Turns in one plane each, and the order they were made in; the first pair answered:
S:
[  4.4  -2.6  24.2 -19.2 -22.6  27.3  -1.2  12.5 -22.3   5.3 -45.5  -0.9
  20.5   7.3 -28.2  -2.8   0.3   8.8 -13.6 -16.2 -31.9]  ->  [ 18.8 -13.1 -14.4 -20.8  -0.1  13.9 -10.1  10.5   5.8  17.8 -14.5 -10.4
  22.1  22.0  17.9 -24.2  -7.1  44.7  -8.8 -21.3 -32.3]
[  1.5  -5.7 -12.7 -20.5   8.6   6.4  11.1 -11.8   6.1   4.3  -6.0   2.6
 -23.9   0.2 -15.7   3.9   3.2  -0.3   5.9 -14.9  11.2]  ->  [  5.3  -4.6 -19.1 -15.3  12.5   2.8  12.7 -12.9  11.6   5.6  -1.9  -2.2
 -26.6   3.1  -9.4   2.2  -2.7   1.4  10.0 -12.3  12.7]
[ -7.1 -24.8  17.7 -12.8  -0.4  14.4 -35.0  11.6 -12.6  -3.0 -12.2  20.4
   8.0  11.4 -10.8   3.7   3.4  12.1 -17.0  -8.4   1.2]  ->  [  6.4 -17.1  -9.0  -0.2  18.3  -0.2 -36.3   7.4   5.4  -0.7  15.3   4.6
   2.3  16.5  22.3  -5.6  -9.5  30.7  -5.2   1.4   2.3]
[ 13.3  22.2   2.4  11.4 -27.7 -13.1  12.0  -8.3  -6.5  -5.6   4.7 -17.4
  11.5 -18.0  20.2   5.1  -7.0 -17.8   1.9   6.6 -11.3]  ->  [  3.2   8.1  17.1  -3.7 -33.0   1.4   6.1   0.2 -14.0  -0.9 -13.7   0.8
  20.3 -14.1   6.0   6.6   4.2 -23.9  -8.2  -8.9 -13.7]
K:
[ 15.0  -4.5   2.0  35.1  -3.8 -34.2  -3.4  -9.4  -6.6 -13.9  19.3 -25.7
  -2.4   6.5 -12.1   2.5  -8.2   3.8   2.0  34.5 -15.2]  ->  [ 15.8 -16.1 -13.2   2.2  -7.2 -16.3  38.6 -23.9   0.4   0.3  20.0 -29.9
  11.0  -7.3   8.1  -4.0  13.7 -16.0  -5.8  -1.1 -29.4]
[ -7.9 -20.2  -0.3 -21.3  -5.7  15.0   2.1  -5.1   1.9  15.5 -15.8  16.5
  19.5  -2.5  -1.2   4.6  20.1   6.2 -18.7 -28.4  -4.6]  ->  [-10.9 -17.4   2.7   6.7   4.6  -1.3 -34.7  -0.6   0.5   6.1 -13.9  20.3
  -2.1  13.2 -20.6   8.2   4.6  32.9  -5.8  -0.3  14.2]
[  3.1  19.7  16.3   4.3 -18.3  -9.1  33.3 -15.9  -0.1 -12.2 -12.9  -6.6
   8.6  -6.6 -18.0  24.8   4.2  -5.8 -10.8   1.6   5.1]  ->  [ -3.9   7.0  -0.4   0.9   2.5  -1.7  33.2 -31.1   9.4 -12.0  -9.6  -3.2
 -12.4  -1.0 -21.0  21.1   8.5  10.4   4.6  -6.1  22.2]
X:
[  2.9  21.5  -8.0  20.9   1.0  -4.1  12.9  -6.8   4.2 -23.8  -0.2 -26.0
 -23.4  -7.0  22.9 -19.6 -21.6 -32.1  15.3  39.6   3.4]  ->  [  2.0  -1.4 -24.0  17.8  22.4  -5.2 -13.7  -1.8  17.1 -14.8   7.7 -13.8
 -23.6  15.6  31.4 -28.1 -22.7   2.3  19.1  31.9   9.9]
[ -5.2  16.8 -17.5   5.4  22.2  13.3  30.4 -20.8 -11.5 -18.6   2.2 -19.6
 -40.2   5.4 -13.6   6.8  14.8  -5.0  25.9   3.3  22.4]  ->  [ -7.2  -4.5 -26.7   1.4  36.6  14.4  -1.4  -8.7  -3.0  -9.2   2.8  -3.2
 -33.1  28.3 -11.6  -2.1  14.3  27.3  24.8  -4.8  23.6]
[ -2.7  -0.1 -39.1 -18.2   5.7  -1.6  53.2 -29.0  23.6 -21.2  31.6 -23.6
 -25.9 -14.3  12.3  10.9  16.6 -25.2  21.5 -12.0 -15.7]  ->  [ -8.2 -31.7 -52.2 -23.7  30.0   1.0   5.2 -13.8  35.4  -5.5  34.7  -1.0
 -17.5  20.6  20.4  -5.8  14.8  18.2  19.4 -22.4 -11.5]
L:
[  0.4  -6.9  25.1   2.8  22.9  42.7  10.5  14.2  -8.5 -23.8 -35.0  13.8
  -1.1   6.1 -26.9 -21.1   5.8   0.8   8.4 -10.4  -5.3]  ->  [ 22.5   5.5  10.3  22.8  25.1  11.7 -10.3  25.9   7.0 -21.7  -3.9  -5.9
  18.1  14.6  19.1 -33.7 -18.1  22.1   5.1  12.8 -13.4]
[  8.7   1.1   3.0  -7.2   7.6   0.8 -24.9  20.8  -0.2   4.5   0.6  25.8
  -9.4   3.0   6.1  -8.7   1.5   4.4 -14.0  25.9  -6.5]  ->  [  7.8  -5.2  -3.3 -25.0   6.0  10.8  -3.7  14.5   1.6  12.0  -2.5  24.9
  -0.1  -1.6  14.7 -13.0  15.8  -6.5 -16.6   6.8 -13.3]
[  2.9 -19.7 -19.5 -35.8   4.4  18.7   6.6   9.1  11.2  10.1  -1.2   7.5
  -2.9   7.3  38.4   0.1  26.0   1.9 -11.3 -32.5  -2.4]  ->  [ -9.9 -12.7   8.7   1.4   7.7   9.8 -39.3  17.4  -6.9 -12.0 -20.3  22.8
 -36.9  17.5 -15.4  19.7   6.7  16.0   2.0   5.5  18.4]
[ 15.7   6.3  21.0  -1.0   0.7   4.0  -9.3  -0.4 -26.9  -4.0  -4.3   9.4
  -4.1  -6.5 -11.0  -2.4   6.3   0.3  15.0  15.5  -9.9]  ->  [ 25.3   7.3   8.9  -5.6   1.7   2.0   0.6   0.4 -16.4   1.7  10.2  -1.4
   9.4  -7.5  17.5 -11.1   8.2  -0.6  11.1   9.4 -20.2]
P:
[  0.9 -40.9   2.7 -32.5  23.7   3.8  -3.1  -0.6   9.6  -5.6  16.6  -3.6
 -23.2  20.7 -40.5   5.9  23.9 -12.2   7.5 -53.4  23.2]  ->  [ 21.8 -24.9  10.2   8.6  20.0 -29.4 -56.0  28.6   7.5  -8.6  38.5 -10.7
  -5.4  38.8 -16.9   2.4 -11.6  15.2   0.1  -7.7  19.9]
[  6.0  14.0 -10.2  -1.5 -11.0 -17.8 -30.1  10.5  17.3  -1.4  50.4 -14.3
 -24.7   5.6  -2.5  17.3 -20.8  29.9  11.1   6.6   9.7]  ->  [  2.9  14.3 -21.2 -20.2 -11.9  -2.3  16.4  -9.8  23.1   1.2  49.6 -24.6
 -30.5 -13.2   4.2  17.0  -3.6   5.5  13.8 -17.9   6.6]
[-11.9   9.4  24.7  15.7  -5.6  17.1 -24.0   0.0  -2.7   9.4 -21.9   2.3
   0.2   5.1  -6.4   7.0   3.1  -1.2 -16.1   5.7  -2.2]  ->  [  1.6  25.4  15.2  21.4 -10.0   6.0  -8.9  -2.6   1.8   7.7  -7.7 -16.1
   5.5  -5.6  17.1   3.9  -1.9  -9.8 -16.8  12.7  -8.3]

Each pair is two turns apart.
[ -6.0  27.1   4.8  14.9  -0.8  -6.4  10.7  -0.7  28.0  -0.9 -19.8  -2.9
   3.7 -43.9   1.8   6.8   0.6 -13.4  18.5   4.4   9.5]  ->  [-11.7  12.6 -10.3   3.2  15.3   0.7  12.4  -5.7  33.8   3.8 -19.4   3.9
  -5.5 -32.8   1.0   3.7   6.8  -1.3  23.4 -11.6  15.1] -> X, L
[ -4.4  25.0 -27.6   1.6  15.9  -1.8   8.9  10.3  13.8 -15.0   3.4  14.1
 -15.7  17.1   6.1  20.4  -1.5  26.8   4.6   6.6  -4.2]  ->  [ -8.5  33.6 -12.0   1.6   3.2   4.0  26.7   4.1   2.1 -21.7  -6.2   9.3
 -18.7   6.0  -8.6  28.4   2.2   8.2   4.7   7.5  -3.1] -> P, S
[-18.0 -24.8  10.3 -16.0 -24.8   4.1 -36.7  14.5 -11.3  18.6 -25.0  30.2
  37.4  25.8  -1.6  -3.3  13.3 -25.5 -24.8 -27.4 -12.5]  ->  [ -6.3  16.7  30.3  15.2 -46.1 -15.9 -17.2   8.5 -24.6   0.1 -19.4   4.2
  29.3   1.2  -4.6  11.7  -3.5 -53.5 -21.9  10.6 -17.1] -> L, X
[-28.2 -16.2  -3.7  11.0  18.2  17.4  -5.6  -7.2   0.8   7.9  -9.9   9.0
   8.0  -8.1 -25.5   3.3   2.9   9.8  15.7 -11.3   7.5]  ->  [-19.8 -19.8 -14.7   4.0  20.3  14.5  -8.4  -3.6  10.7  12.3  -0.7   4.1
  15.5  -4.2  -9.1  -4.4   2.3  18.0  12.1 -16.4   4.8] -> X, S
[ -0.6  -0.9  34.3  13.7 -44.0 -15.2 -39.2  40.0 -19.8  11.0  -7.9  20.3
  51.0  14.3   0.3  -9.4 -11.7  -6.2 -38.4  13.8 -31.2]  ->  [  9.9   4.2 -13.9 -21.7 -30.4  -2.8  43.4   0.1   6.9  22.1  18.7 -16.5
  44.4 -10.9  46.4 -22.2  11.6 -32.0 -27.8 -24.6 -38.8] -> S, P
[  8.6  15.0  13.9   6.0 -15.2   6.4   2.9  -4.4 -11.4 -13.2   6.7  -4.1
 -10.3  -7.8  11.8   4.3  -7.8 -21.2  15.9  17.8 -13.8]  ->  [  2.5   1.4  -6.9  -2.4   7.3  15.6   7.1 -16.8  -0.2 -12.1  10.9   0.0
 -28.0  -2.5  13.2   1.7  -1.9 -10.4  29.0   4.0  -1.9] -> L, K
[-22.0   3.2  12.9  24.1  12.2  -5.3  23.8 -11.9  -5.4 -20.9 -19.5  -1.1
 -43.5 -33.3 -13.5  11.6  28.4 -28.2   7.9   1.1  27.2]  ->  [ -3.6  24.2  11.1  48.3   4.9 -28.9  -2.2   2.8  -1.2 -23.4  -1.1 -17.4
 -29.7 -29.9  11.3   7.0   3.2 -19.4   4.2  32.2  18.0] -> P, P
[ -4.3 -12.1  22.8   7.1  -7.0   4.4 -30.8  24.4 -13.0   0.0 -15.0  24.0
  14.3  18.8 -18.0   3.8  -4.5  10.1  -9.7   5.3  -7.0]  ->  [ -0.4 -10.6  13.7  13.9   1.4  -4.7 -39.9  22.8  -6.1  -0.4  -5.3  19.3
   7.3  21.6 -10.5   3.3 -10.8  23.3  -5.3  12.2  -1.9] -> K, L
[ -8.3  -8.0  -3.9  -0.8   9.4  -8.4 -20.9   5.7   5.7  -6.2  22.1 -28.8
   9.9  -0.5  38.8 -34.6  -4.0  -4.6  -3.4  19.4 -16.0]  ->  [-26.8 -33.3 -12.5 -27.3  23.3  14.8  -7.6  -3.3   8.8  -3.2   4.7  -9.8
  -3.2   3.1  17.8 -31.7  19.1  -6.3   1.0 -13.5  -5.1] -> L, S
